a =
 -4  -15   -2    2  -18   -7    0  -12    5
  3    6   -3   10   -3    1   19   -4  -19
-10   -2   -1    1    3   -6   -3  -11    7
  0   -6   -3   -9    0   -4   -2   -3   10
-13   -6    2    3   16   -8    4   -3   -3
-16  -15    6    1  -17  -21   13   -3  -13
 -2  -22    2  -12  -24   -8  -22   -4   23
 -7   -8   12   15  -14  -16   17    1  -26
  8    1   -5   -1  -15    4    2   -4    0
 -9    5   24   10    0  -13   13   14  -31
Counting starts at 0.
Find the entry just left of 24.
5
Find the bottom entry of the column that holds the smallest entry.
-31
Find the entry in row 0 and column 0.
-4
Find the entry in row 1 and column 2.
-3
Find the entry in the bottom-left corner.
-9
Find the entry at row 2, column 2.
-1
The entry in row 0 and column 1: -15
The entry just left of 14 is 13
The entry in the top-right corner: 5
The entry at row 1, column 0: 3
The top entry of the column that holds the largest entry: -2
Find the entry at row 2, column 0.
-10
Find the entry just left of -21.
-17
The entry just left of -18: 2
The entry directly above the largest entry: -5
Find the entry in row 2 and column 1.
-2
Find the entry just left of -11.
-3
The entry directly above 16 is 0
Find the largest entry.
24
Find the entry just left of the smallest entry.
14
Find the entry just left of -14.
15
Find the entry in row 1 and column 1.
6

data =
[[ -5  -4  -5  -5  -4   5  -3   7   7  -5   6   5  -4]
 [  2   1   2   2   1  -1   0 -12 -13   1 -15   0   1]
 [ -1  -1   0  -1  -1   1  -2 -22 -23  -1 -27   3  -1]
 [ -4  -4  -4  -4  -3   4  -3   5   5  -4   5   4  -4]
 [ 11  10  11  11   9  -9   7  -8 -10   9  -8  -9   9]
 [  9   7   8   8   7  -6   5  -2  -3   6   0  -7   7]
 [  8   7   7   8   7  -4   5  22  22   6  27  -7   7]
 [  2   1   1   2   2   1   1  23  24   1  28  -1   1]
 [  2   1   1   2   1   0   1  13  14   1  17  -2   1]
 [ -7  -6  -7  -7  -6   8  -5  16  17  -6  17   7  -6]
 [  5   4   5   5   4  -4   2 -15 -16   3 -17  -3   4]
 [ -9  -8  -8  -7  -6   9  -6   4   5  -7   3   9  -7]
 [  7   6   6   6   5  -6   4  -7  -9   4  -7  -6   5]]
Counting starts at 0.
Read off the top-left entry.
-5
Read off the entry in the top-right corner.
-4
Read off the largest entry.
28
The entry directly below the largest entry -> 17
Read off the entry in row 0 and column 1.
-4
The entry just right of the largest entry: -1
The entry directly below the smallest entry is 5
Read off the entry directly above the smallest entry.
-15
Read off the bottom-left entry.
7
The entry at row 2, column 1 -> -1
Read off the entry in row 0 and column 2.
-5
The bottom entry of the column that holds the largest entry: -7
Read off the top entry of the column that holds the largest entry.
6
Read off the entry in row 1 and column 1.
1
Read off the entry in row 2 and column 0.
-1
The entry just right of the smallest entry -> 3
The entry in row 1 and column 0: 2
The bottom-right entry is 5
Read off the smallest entry.
-27
Read off the entry just right of the centre entry.
22
Read off the entry just left of the smallest entry.
-1
Read off the entry at the centre.
5
Read off the entry just left of the largest entry.
1
Read off the entry just left of the centre entry.
-4
The entry directly above the largest entry is 27
